In the data rows, 128 means zero.
Every row has a hidden score from 0 to 40. What is each row's score? 20 is about the middle. The score is a weighted sum of the row's numbers plus the product of two more (or one squared), each taken from its middle value.
[126 100 176 150 128 118 163 150 178 143 126 127 120 120 127 187 126  74 134 125 121  90 165 140 193  76 101 150 145
 141 165 101] 15
[ 90  92  96  93  89 108 117  81 109  83 166  94 115 176 167 114 137 132 125 120 114 165  85 111 104 140 147 119 191
 126 103 150] 23
[126  97  75  74 129 113 170 129 174 127 123 128 132 136 135 129 136 137 134 134 106 175 115 116  99 148 126 121 140
  69 103 166] 16
[160 102 104 109 157 154 107 146 118 150  95 155 144  97 107 118 137 122 155 123 130 164 107 126  93 133 160 109 167
  91 109 175] 15
[146  94  87  78 159 155 112 163 121 156  98 161 136 108 106 109 126 157 125  54 100 171 132 128 160 120 139 151 101
 170 170 141] 26
[134 101  85  75 146 142 139 161 136 156 111 142 136 107 115 136 130 110 134 130 108 167 109 132 104 128 147 121 124
 174  98 141] 21
[135  98 169 160 149 132 157 159 155 152 116 137 137 112 114 164 133 121 111 127 135  99 135 127 137  91  95 143 121
 150 107 142] 13
[147  88  85  54 153 146 125 152 115 160  98 149 143 102 107  45 156 155 130 129  99 173  95 115 169 104 198 150  97
 173 169 130] 37
[155  91 139 146 158 154 107 160 105 154  93 160 142  96 102 123 114  64 134 118 160 126 112 132 150  75 165 109 170
  87 107 122] 17
[140  98 164 168 121 110 166 118 169 121 144 114 125 136 137 162 147  83  92 128 141 105 155 147 169  69  94 176  85
 138 161  98] 13
[150  94 100 100 164 156 112 161 121 160 105 156 139 102 108 110 152 136 119 131 107 167  70 122  89 120 139 133 115
 170 110 157] 23
[134 159 141 149 140 133 143 154 163 143 119 132 132 114 117   0 173 115 179 137 134  94 145 164 135 134 128  75  74
 139 133  67] 24
[117  96  93  89 130 120 171 144 168 130 130 126 123 125 128 144 131 124 137 156 107 171 151 101 130 140 124 122 101
 175 167 121] 14
[133 165 177 151 108 100 181  93 168  91 143 113 123 152 141 252 136 136 100  98 128  96 191 216 197 109   0 122  84
 148 150 104] 12
[143 156  75  46 150 147 123 160 131 163 101 148 132 106 113 122 121 120 119 123 101 170  93 129 105 136 139 123 150
  73 108 219] 32
[116 101 175 167 114 100 175 113 178 107 137 120 123 142 132 137 142 123 145  94 114  91 112 139  90 113 143 116 134
 146 164 101] 16
[110 100  97 117  98  95 162  71 139  76 156 103 124 159 153 154 142 148 116 134 155 148 149 125 115 132  80 147  78
 177  88 116] 10
[134  93 170 161 138 129 162 161 155 145 122 133 124 120 119  98  52 104 132 170 130  94 145 154 180 146  85  94 150
 142 169  58] 28
[130 157 117 131 149 146 138 170 138 150 116 139 133 109 110 140  63  96 177 123 146 106 183 155 158  98 159 137 147
 148 155  90] 13
[162 157  90  84 172 157 103 144 102 154  99 166 135  96  98 142 132 139 113  80  83 168 115 124 122 113 103 151  76
 173 142 140] 31
[133 155  88  79 112 104 181 109 178 125 140 115 118 143 131  95 183 141 131  21 100 165 135 137 207  68 161 139 192
 166 188 156] 26
[133  96  91 107 133 131 172 140 177 131 134 129 123 127 133 133 175 128 130 124 140 156  92 128  82 123 107 119  72
 190 139 127] 18
[165 100  99  96 172 152  93 120  84 146  84 159 134  90  91 143 129 154 203 174  99 173 203 145 103 194 128 136  80
 102  90 121] 15
[129 166 107 116 150 141 131 163 145 156 101 146 140 105 117 144  87 142 136 133 149 150 170  85 167 134 128 135 105
  95 168 138] 12
[122 158 170 156 119 123 173 145 173 132 125 116 128 125 125 108 117  87 155 137 121  88 113 143 118 122 183  74 147
 147 178  58] 19
[240 159 108 125 157 158 104 140  96 154  88 153 127  99 100 124 133 139 130  84 107 164 109 132 117 118 150 129 117
 174  72 153] 20
[152  97  98 120 159 152 112 153 101 150  93 153 137  97 100 101 152 131 123 126 133 164  79 121  98 125 136 129 171
  97 115 196] 21
[ 93 163 149 154  77 105 107  83  96  90 177  85 115 177 176 233 106 109 117 124 103  90 183 195 190 105  32 129 148
 146 163  53] 19
[125 105  80  81 126 110 177 136 180 134 125 129 134 135 131 170 142 131 130 105 105 169 154 127 126  99  86 161 124
 171  98 140] 11
[142 105 145 151 143 145 128 155 126 156 107 152 141 102 103 147 151 147  86  78 152 116  84 134 102  82  71 140  73
 147 155 150] 32
[139 162 151 157 137 121 167 142 171 131 130 124 123 124 133 126 164  72 144  62 146 109  98 125 124  94 141  85 125
 148 120 106] 18
[ 84  84  85  83  70 107 104  82 102  81 177  90 110 179 173 123 137 138 158 125 120 163 142 125 102 164 147 107 147
  71  98 110] 17
[149  98 106 119 153 153 101 159 107 152  94 149 139  95 103 116 130 120 111 127 155 149  84 121 105 133 140 122 163
  90 101 189] 16
[202  98  84  82 162 149 110 154 115 156 106 148 141 100 103 168 161  89  68 147  77 161 174 164 179 104  71 183 146
  95 136 149] 22
[133  99 169 155 146 138 143 164 139 152 105 141 136 116 115  56 122 125 116 133 129  98  90 146 136 117 180 134 130
 149  92  99] 25
[ 75  99 115 128  73 108 103  87  92  90 177  81 106 179 163 124 136 154 144 184 158 119 150 115  82 164 127 127 189
 143  77 122] 25
[153  88  97 119 151 147 122 162 127 159 108 155 132 101 104 127 139 107  63 127 129 164 103 145 119 107 113 157 121
  90 187 185] 23
[147 168 152 149 151 151 113 163 115 150  99 148 134  99 111 113 157 128 123   0 154 113 147 144 210  96 165 119  72
 150 130 145] 21
[ 56 159  79  61  59 127  64 106  69  95 185  78 106 191 168  56  94 156  76  96 114 170 135 154 201 114 120 139 123
  67 169 107] 34
[ 63  93  93  93  60 120  70 105  75  89 197  79 118 189 175 126 132 142 108 124 112 171  88 109 117 137 123 128 141
  69 104 154] 19
[126 163 108 114 128 117 172 144 170 134 131 130 129 130 123 115 130 127 133 132 151 146 103 115  97 150 137 115 174
  94 110 171] 16
[116 104 149 146 109 103 170  85 161  94 154 111 128 152 147 180  99 124 138 117 111  90 180 120 155 103 115 162  75
 142 137 115] 9
[ 70 160 180 154 160 148  90 136  88 156  89 166 148  87 101 133  69 125 113 118  98  96 144 112 173 133 133 159 124
 143 111 105] 24
[139 165 132 147 154 142 110 163 115 160 103 159 136 100 104 141 135 134 127 121 150 123 117 132 102 137 113 128 118
 145 101 152] 16
[157 160 173 147 167 155  83 126  75 139  88 171 143  87  96 126 144 125 143 120 153 139 107 122  88 129 142 119  84
  87  86 128] 23
[128 146 126 140  90  98 139  77 127  80 163  93 115 166 157 135 118 132 117 135 132  84 115 109 132 146 132 130 125
 139 117  95] 22
[161 101 162 160 159 153 104 153 104 158  92 158 139  98 105 114 119 138 117 129 148 128 103 117 114 144 132 125 121
 144 110 129] 17
[135 102 157 149 155 141 122 163 137 154 112 137 133 109 114 116 136 133 111 125 143 102  96 126 107 141 130 120 124
 155 102 152] 17
[ 87 166 149 146  80 104 115  80 102  80 184  82 113 172 169 143 128 144 114 122 105  88 122 110 116 136 119 141 128
 134 104 113] 19
[122 153 123 126 113 112 176 113 177 116 128 114 118 131 126 121 130 123 120 130 129  88 100 119 114 150 129 121 126
 141 100 121] 19
[192  91 167 151 176 144 100 149  95 157  91 152 137  96 100 179 141 106 124 108 123 166 156 137 150  66  99 168  99
  89 167 139] 13
[173  99  69  41 161 150 105 147 107 163  95 152 136  96 104 103 139 145 115 139 102 171  85 115 110 141 137 133 122
 166 107 143] 32
[127 154 150 158 134 116 158 138 171 133 129 131 127 126 122 124 140 131 132 125 130  94 114 120  89 128 114 115 123
 152 107 123] 18
[129 167 149 148 140 135 157 152 168 154 122 132 129 120 126 108 131 139 136 113 120  89 108 109 115 150 141 126 119
 145 104 140] 21
[149 163 155 156 154 150 117 149 113 157 100 158 139  97 104 130 134 127 146 120 155 126 127 130  95 148 125 120 128
 146 106 117] 16
[114 160 153 150 104  92 173  90 170  81 156 115 116 149 140 122 255 216 106 132 118  85 108 201 109  35 140 106  78
 145 138 153] 21
[112 163 152 153 116 111 177 118 172 114 138 114 127 138 138 125 115 129 129 112 122  91 106 129 103 144 145 120 127
 141 105  85] 19
[ 34  98 123 140  66 131  61 114  63  91 196  61 108 199 183 137 126 119 132 119 132  91 113 128 114 130 122 135 121
 150 105 113] 18
[ 98 151  84  91  99  94 173  88 166  89 159 108 115 155 157 103 158 170  94 113 111 169  76  95 136 141 118 141 190
 121 172 197] 37
[128 173 163 155 127 120 178 133 187 127 140 132 124 133 129 128 134 163 137 115 124  95 128 117 121 174 122 132 122
 144  99 104] 21
[193  91  76  66 173 152  85 137  86 141  89 159 139  85  95 138 109 128 121 132  77 154 142 110 137 143 124 138 121
  95 186 158] 20
[131 100  80  65 150 122 157 158 153 148 127 139 129 123 117 149 159 112 136 164 104 168 148 100 170 119 110 119 145
  65 144 167] 20
[ 75 162 161 156  71 111  76  98  79  86 189  72 104 183 169 117 131 122 121 134 105  89 110 124 105 141 118 116 115
 145 104 135] 20
[124  86 152 150 128 123 163 138 175 134 134 123 132 129 125 101 146  50 230 162 129  95 160 106 176 130 191  23 154
 145 174  65] 32
[165  88  97  92 170 154  81 120  78 140  79 170 143  83  90 131 144 130 136 140  99 168 118 119  92 144 127 115  72
  98  83 170] 19
[133 102  91  68 140 129 156 140 162 148 114 133 126 119 121 145 127 127 123 123 105 169 116 108 111 138 127 133 116
  70 172 183] 25
[121  94 102 121  78 109 105  84  93  79 182  92 116 180 167 138 125 114  90 109 138 151  85 131 124  76 131 163 124
 102 185 126] 17
[135 163 173 159 147 143 133 160 139 161 100 143 137 109 112  63 167 134   7 129 145  99 153 142 133 157 170 185 127
 150 103 143] 26
[ 69 168 118 130  67 113  75  98  73  94 175  82  99 186 173 141 166 172 116 124 155 131 112 135  83 127  69 122 170
  95 106 166] 20
[147 163 170 154 150 145 129 159 127 159 101 148 134 106 116 117 124 150 129 106 150 113 101 128 114 137 143 125 118
 137 109 137] 20
[140  92  96 104 151 155 120 150 134 157 102 140 130 108 105 124  85 110 112 127  95 167 128 132 151 135 136 123  71
 173 128 111] 20
[152 151 125 133 154 154 118 161 122 163 103 157 129 102 107 133 133 117 131 136 159 124 119 108 113 138 133 129 124
 150 106 152] 16
[ 97  98 177 158  92 104 122  71 111  84 161 158 157  92  74 128 128 128 122 142 111  99 121 112 105 130 121 113 118
 139 102 107] 16
[147 160 158 152 153 156  98 160 113 157 103 150 139 100 109 138 127 127 111 129 162 123 127 121 113 129 110 141 117
 148 110 131] 13
[108 101  80  70  91  88 159  73 150  76 162  97 116 162 153 178 113 164 177 134 114 172 216 102 148 170 113 134 139
  64 101 131] 19
[ 94 165  75  50  76 117 117  81 109  77 169 100 123 175 171 108 102 102 132 138 103 171 102 138 115 145 142 108 120
  66 164 118] 30
[127 156 118 116 123 111 181 132 174 127 128 125 121 130 123 140  42 111 152 128 159 134 180 136 176 101 131 149 144
  91 130  96] 12
[153 163  71  49 163 142  98 145 110 154 102 157 141  93 100 150 127 112 139 117 112 167 144 122 125 104 131 150 125
  66 170 181] 29
[192 155 160 152 164 150  94 139  96 152  90 162 138  93 108 127  88 111 142  96 118 165 164 135 141 141 152 110 150
  94 132 126] 18
[167 163 126 140 157 159 100 145 109 151 120  97 107 157 166 129 158 107  97 132 154 140  96 148 107 106  96 133 164
  94 108 116] 23
[159 156 176 155 164 151 108 148 109 154  96 155 136  95 106 135  85 147 149 147 156 142 190 102 154 170 125 118 150
  96  71 131] 21
[181 161 162 165 161 147 113 148 105 149 102 157 131 102 102 123 125 131 124 131 149 150 110 123 104 146 123 116 164
  92 105 150] 23
[133 162 131 144 136 131 161 153 171 148 119 124 128 121 134 144 106 128 128 110 127  95 135 115 141 135 121 135 120
 149 104 128] 16
[100 160 110 129  97 100 127  63 131  83 164 100 110 168 160 140 123 136 126 123 157 137 134 120 116 139 125 136 164
  85 100 127] 23
[ 82 164 159 153  71 122  87  99  81  78 177  80 110 190 161 154  92 153 121 178  96  92 194  87 172 114 165 162  75
 134 144  99] 16
[140 101 104 131 145 139 124 164 136 151 102 144 134 103 120 103 109  28 210 141 152 119 140 131 220 120 170  26 143
 143 163  90] 34
[161 156 115 139 153 141 110 148 110 156 109 153 131  97 106 139  88 130  96 181 151 153 176  93 188  77 179 132 104
  99 174 148] 23
[104 161 177 168  82 101 141  73 112  75 171  93 126 169 161 109 111 161 123 170 113  95 125  92 120 185 141 109  76
 148 147  97] 17
[135 105 131 149 141 143 125 154 136 156 110 146 133 103 119 126 170 114 151 148 146 104 128  91 136 134 125  88 150
 148 176 138] 25
[ 71 162  93  77  69 115  72 103  72  91 186  75 107 190 183 135 150 101 134  96 112 168  91 149  88  82 137 125 150
  69 108 144] 27
[115 104 148 152 105 104 173  92 175 105 143 111 120 154 149 123 127 109 185 119 116  97 157 136  99 151 167  83 151
 155 173  85] 17
[ 92 154 114 136  87  99 138  75 120  77 168  84 110 174 156 128 150 112  90 100 138 103  84 155  93  72  97 154 147
 146 174 123] 19
[148 154  77  58 151 153 113 154 111 154 101 159 130  98 112 177 126 120 129 118  96 168 170 127 147  97 104 175  79
 178 142 134] 26
[147 162  99 109 146 136 128 166 132 163  96 140 137 102 109 110  54 141 175 175 107 172 202 132 166 146 109 102 184
 172 182 106] 36
[ 96  98 111 118  98  94 138  74 127  75 160 100 119 169 156 231 109 169 134 203 152 131 144 151 162 134  71 134 100
  92 171 106] 16
[107  96  71  48 104  94 165  87 158  96 151 110 122 154 140 110 125 111 112 200 105 165 123  98 123 134 148  91 124
  74 170 151] 15
[106 100 101 110 107  82 169  81 153  91 156 109 121 156 157 116 121 136 134  97 107 168 102 125 102 135 135 125 193
 126 106 152] 28
[133 163 152 151 152 144 133 168 138 164  99 145 134 109 113 118 130 122 106 154 143  99  98 114 116 144 135 116 124
 151 110 140] 18
[ 67 161 164 152  64 119  80  92  71  96 191  73 104 185 164 130 126 211 138 107 103  91 153 134 150 161 100 151  74
 147 137 114] 23
[114 161 167 159 110 102 182  98 172 103 143 117 127 143 147 168 130 163 121  72 117  99 165 120 139 104  75 167 145
 138 165 130] 14
[165  93 163 153 164 151 108 152 111 159 101 158 135  97 104 159  75 124 112 131 149 148 169  87 196  98 136 162 111
  93 174 137] 16
[127  93 154 159 140 126 158 159 169 147 110 139 131 116 118 138 128 141 126 118 127  90 125 124 100 156 123 136 114
 147 112 129] 16
[128 165  83  66 107  94 172  73 153  89 160 108 109 152 153  90 141 174 135 143 117 171 124 102 160 177 148 141 172
 123 120 175] 35
[104  97 144 159 101  95 167  84 150  85 167  98 119 154 152 128 119 123 109 128 111  94  95 133 115 121 132 133 121
 143 106  92] 22
[122  92 141 147  95 102 120  77 100  88 172  89 113 176 168 123 134 189 115 142 129  89 120 125 115 174 113 153  94
 142 186 123] 21
[ 83 144  79  71 147 153 118 162 124 159 101 149 136 106 110 167 160  72 186 130 114 177 164 112 185 120 147  62 147
  64 125 143] 19
[ 74 160  76  67  75 117  87  94  86  85 172 172 159  83  67 157 138 130  67 125 110 172 120 112 147  80 105 154 146
  59 100 174] 18
[ 78 159 123 134  75 120  95  90  72  87 188  76 108 185 162 111  73 179  77  75 145 110 113 196 113 185  86 173 125
 141 101  96] 32
[ 64 155 132 148  65 129  73 108  71  92 187  76 116 191 175  84 142 122  37 102 124  94 103 155 123 117 147 183  85
 147 134 122] 35
[165 145 159 159 161 157 100 151 108 151  95 160 141  98 106 105 137 134 131 152 151 146 115 110 107 160 140 115 171
  94 102 123] 21
[157 103 131 153 168 151  99 153 103 157 102 107 101 150 179 152 143 105  59 159 160 142 139 136 134  91 115 177 168
  94 106 141] 19
[131 169 129 158  94  97 167  82 151  86 160 102 121 160 149 127 135 139 120 163 134  99 111 107 117 149 123 123  80
 141 151  83] 20
[154  93 116 128 160 148 108 156 105 156  94 147 136  97 108 135 121 129 118 127 154 146 103 118 112 140 128 116 164
  87 103 187] 17
[169 158 117 132 157 145 102 153 114 161  98 153 143  95 110 110 129  87 111 136 149 149  84 159 127  93 157 121 102
  92 165 107] 30
[ 85  93 139 155  77 109 100  99  83  79 183  83 111 182 166 137 160 124 125 123 113  91 108 133  92 116 108 110 141
 145 172 137] 21
[148  91 139 140 148 143 133 168 141 169 113 154 139 107 113 128 135 147 130 115 151 117 100 127  92 131 138 119 105
 139 182 123] 28
[119 160  81  68 119  98 172  90 174 111 138 114 117 148 149 102  96 193 145  77 111 173 130 142 134 174 138 142 192
 118 170 152] 22
[118  93 131 137 127 122 176 130 182 123 137 127 127 132 135 145 133 120 113 121 134  94 131 131 128 107 100 148  85
 149 149 116] 18
[173  92 153 163 168 150  88 124  73 144  86 158 142  84  94 186 104 141 121 131 155 144 201 104 177 107  90 162 168
  97 152 169] 27
[113 101 102 122  95  89 167  81 151  90 160 107 119 156 155 129 153 141 129 123 148 144  99 113  89 142 115 123 166
  91 104 158] 21
[ 85  93 175 157  77 113  97  82  91  87 181  82 114 185 156 139 135 114 121 116 104  89 102 121 100 107 121 122 123
 144 108 106] 18
[135 166 142 162 149 148 131 159 132 166 102 148 143 106 107 146  95 138 146 117 150 100 183 101 149 153 134 133 138
 153 170 128] 13
[ 78 153 166 162  87 117  99  91  88  90 180  82 110 179 165 118 153 117 154  86  92  89 124 143  93 113 168  84  70
 153 147 102] 22
[149 177 119 122 167 150 107 155 109 154  97 101 100 152 175 139 178 111 164 255 155 148 161 103 171 127  87 134 170
  90  96 103] 34
[ 88 165  87  72  85 107 122  83 117  77 173  91 116 167 165 114 137 112 119 128 112 172  78 134 105 120 146 123 148
  74 101 121] 21
[113 103 172 156 107  94 172  85 174  88 146 111 119 151 143 159 112 160 149 144 110  94 190  98 139 167 121 146 147
 149 170 103] 30
[117 159 101 111 120 106 187 116 176 116 139 119 115 139 138 133 149 156 120 155 138 154 126 118 104 159 111 139  99
 166 167 127] 16
[104  93 124 138  98 102 163  89 158  83 159 108 126 156 154 124 138 126 125 140 114  94 111 123 102 142 128 116 123
 141 102  86] 19
[126 161 138 137 148 143 130 161 141 157 102 140 135 110 122 128 129 120 180 118 155 109 180 143  90 162 172 114 145
 142 177  97] 15
[ 98 163  89 100  84  93 146  78 126  72 169  94 124 164 156 127 119 127 143 117 111 180 137 124 110 157 128 129 189
 112 110 132] 22
[138 111 104 112 141 136 133 161 148 163 102 145 126 119 115 152 135 139 125 128 147 165 137 120 115 137 110 148 137
  94 131 170] 14
[104 103 175 152 107  96 165  79 168  85 152 109 121 149 146 129 122 124 117 119 103  89  99 119 114 120 133 125 193
 148  91 105] 27
[151  99  81  42 159 155 104 150 110 161 100 155 139  94 100 120 132 136 126 122 100 174 113 116 111 140 124 124 124
 177  99 125] 31
[127  87  99  89 140 130 162 152 162 144 132 137 142 120 122 137 131 144 115 166 107 166 133 108 122 122 128 136 106
 170 160 141] 14
[165  91  84  60 160 153 106 147  99 152  93 159 140  95 101 115 127 131 127 129  98 164 100 118 107 157 147 118 126
 163 112 141] 25
[146 153 127 148 159 145 110 157 110 153  95 157 133  97 110 131 123 231 125 166 153 133 139 149 107 159 121 155  97
  93 167 172] 18
[149 157 155 150 164 147 104 159 110 154  99 157 132  98  98 100  97 122 133 127 152 113 119 122 126 159 153 103 132
 143 116 104] 20
[160  97 144 149 168 153  89 141  97 152  87 160 132  93 108  59 143 114 148  39 158 131 142 145 191 118 200 126 140
 144 164 126] 23
[140 172 179 163 148 141 119 161 119 164  99 161 138 107 106 133 140 153 126 109 137 104 117 121 123 150 116 126 123
 144 103 131] 20
[ 87 109 164 164  81 105  94  94  89  82 156 174 155  91  59 105 224  84 172 127 106  92 128  85 150  85 145  98 129
 140 110 110] 28
[141  92 109 127 155 151 117 161 124 157 103 145 135 104 107 146 107 116  34  42 164 125  68 153 162 108 157 160 124
 145  99 162] 30
[112 163 165 157 119 106 183 118 176 127 128 123 123 132 133 137 131 137 159 123 115  88 156 125  98 173 136 115 121
 148 111  90] 16
[181  96 135 145 161 153  95 151  98 154  90 162 138  93 101 191 122  91 134 138 134 169 167 139 199  86  95 146 100
  90 171 119] 15
[154 103 171 143 154 157 112 153 113 152 102 148 137  98 107 120 140 137 130 118 148 120  98 124  88 135 127 118 120
 137 102 119] 22
[145 110 155 157 149 133 148 159 153 159 110 148 131 112 119 129 111 131 113 222 149 104 149  96 148  99 178 129 199
 146  90 141] 35
[128 170 160 152  98 101 154  78 148  79 160  98 111 162 151 123 130 131 122 103 133  93  89 138  98 122 147 125 196
 153  86 125] 25
[112  95  81  85 103  95 164  77 147  91 145 100 116 163 149 133 118 130 138 130 112 162 127 122 110 145 138 128 143
  71 112 147] 16
[154 162 156 144 155 150 102 145 109 157  94 110 109 151 165 138 124 139 142  80 158 122 161 135 115 115 132 129 123
 150 105 124] 13
[172 164 138 141 164 155 115 158 110 155 107 109 110 153 162 143 137 122 129 139 147 143 142 110 135 122 121 134 173
  93  98 125] 20
[150  94  74  68 157 155 111 146 110 155 103 161 134  95  99 156  93 140 173 124 110 163 214 102 147 143 151 131 105
 171 165 125] 13
[163 159 131 132 161 151 100 145 103 151 101 152 133  98 101 139 103 115 119 130 159 136 126 121 130 112 144 134 172
  89 105 155] 16
[167 167  98 107 161 142  99 146 106 162  89 163 149  90  95 211 127 103 152 151 105 161 153 170 165 154  33 122 156
  89 141 148] 18
[145  90 109 133 151 150 116 165 122 161  97 142 146 105 112 118 130 137 137 123 153 137 117 129 103 143 139 119 171
  87 100 194] 14
[130 169  91 101 135 135 151 151 157 152 116 135 132 116 118 121 127 127 132 132 118 165 107 123  95 149 127 115 123
 175 101 145] 16
[155 159 171 152 159 152 105 159 110 150 100 152 134  92 109 123 114 150 246 122 157 118 208 131 192  97 171 100 146
 146 166  81] 24
[ 87 161  78  75  77  95  97  74  94  90 174  84 110 179 180 124 194 130  83  93 110 165  90 140  72  86  94 155 123
  68 172 185] 33
[122  93 178 155 119  93 178 105 174 101 150 120 121 141 134 136 227 118 116 128 120  91 134 133 130 117  50 109 142
 153 169 117] 24
[119 154 163 157 127 117 165 139 171 126 122 130 121 128 130 151 127 135 123 137 129  91 136 114 128 128 110 147 122
 151 105 111] 16
[130 100 135 146 131 120 174 126 176 123 136 136 127 126 129 139 142 144 120  95 135  87 126 133 105 111  95 129 147
 148 170 158] 18
[107 145 130 134  93  97 161  85 136  84 160  97 117 161 159  83  92 123  98 159 122  92  94 126 146 165 129 110 147
 145 161  97] 27
[179 105  89  87 161 150 101 147 103 158  99 151 133  94  98 103 129 124 115 132  83 171  86 104 107 158 146 116 168
 101 103 194] 25
[108 163  87  85 101  86 171  84 159  87 142 106 113 157 152 187 120 202 143 179 114 173 186 110 130 138 123 156 117
  65 164 161] 15
[ 99 153 176 153  92 104 135  73 118  81 170  85 110 170 155  68  94 160 170 144 106  89 157 108 178 171 177 125  71
 144 134  78] 25
[159 168 170 154 154 151 113 163 113 155 108 151 134  99 106  91  92 121 132 154 149 123  99 125 124 171 135 103 148
 146 167  99] 21
[177  96 142 149 161 152  95 138 100 156  97 157 137  96 101 140   0  70 176 195 149 159 186 255 186  21  53 138 153
  90 141  48] 15
[ 78 149 146 152  77 125  86  94  83  75 177  78 110 188 175   9 163 114 126 124 109  93 141 199 145 131 165 110 193
 143  74 129] 30
[123  93 129 150 125 105 172 123 178 119 133 127 127 133 134  48  82   0  97 125 128  97 186 249 218  74  63 119 144
 141 168  60] 21
[ 77 169 188 158  80 116  87  99  91  82 192  78 108 182 162 136 107 130 119 130  99  88 137 116 131 148 128 138 126
 146 109  99] 19
[126 108 175 154 117 132 167 146 162 143 121 125 120 125 135 113  18  43 141 164 121  94 132 216 171  38  88 150 136
 149 170  54] 23
[ 93 107 140 145 103  94 139  76 133  87 165  93 116 165 158 138  83 200  92 128 111  87 148 117 119 156 111 172 119
 148 102 144] 22
[158 145  84  78 160 150 101 133  99 143  98 160 137  93  96 139 129 144 135 139 103 169 123 104 113 160 117 126 120
 168 105 135] 18
[130 104 159 153 140 133 156 155 159 157 121 128 128 118 120 145 134 172 165 155 131  95 186 133 116 189 123 127  78
 146 136 115] 15
[143 100 135 155 155 152 112 150 122 160 103 151 142 100 105 118 118 111  89 130 154 132  79 144 110 104 141 143 148
 147 169 131] 20
[139  98 167 159 130 116 168 139 174 132 120 126 128 127 126 116 130 141 129 113 140 101 106 122 106 139 138 123 101
 150 188 117] 15
[152 160 101 126 154 156 122 155 123 163 101 154 141 106 105 178 172 131 140 133 155 146 161 153 125 122  57 140  98
 101 165 163] 20
[108 162 159 142  97 103 179  83 165  90 147 114 119 151 145 122 127 112 134  89 112  91 112 126 110 124 146 125 129
 145  99 114] 16
[100 164 161 162 103 103 167  96 169 104 150 114 114 152 144 146 131 132 127 131 115  97 127 116 114 129 120 129 119
 149 102  94] 19
[144 102 105 128 142 148 121 171 129 161 101 137 147 104 117 153 125 135 116 132 154 128 142 107 136 123 117 144 103
  90 168 155] 14
[173 163  73  69 163 149  97 151 103 160  92 159 146  96 106 126 106  77 137 123  92 165 103 140 127  92 161 106 116
 177 102 123] 23
[167 166 111 141 164 153 101 153 104 156  83 162 135  91 113 146 125  73 140  58 136 159  96 143 139  78 149 121 147
  90  80 151] 18
[188  91 142 150 163 150 104 149 107 161  92 155 146  91 107 121 141 120 123 127 123 164  86 140 100 116 130 125 100
  86 172 125] 23
[142 160 169 161 158 152 101 158 108 156  98 148 138  92 111 163 131 147 150 142 152 102 187 117 128 172 118 153  75
 146 133  98] 12
[120 106 108 115 114 101 170  92 175 109 138 104 121 142 145 155 130 140 137 121 155 127 146 124 121 124  95 146 101
  99 166 125] 12
[ 86 102 129 139 144 129 157 153 159 146 110 137 133 117 123 163 154 145 150 122 132  99 168 157 109 146  68 147 125
 146 113 149] 15
[127  99 133 158 129 124 149 159 152 150 122 138 138 112 113 127 132 121 129 134 129  96 106 123 103 124 135 122 125
 145  98 140] 17
[163  99 125 143 153 145 104 155 102 154  97 158 141  96 107  93 171 173 143 106 156 138 107 107 156  91 188 159  92
  93 162 191] 18
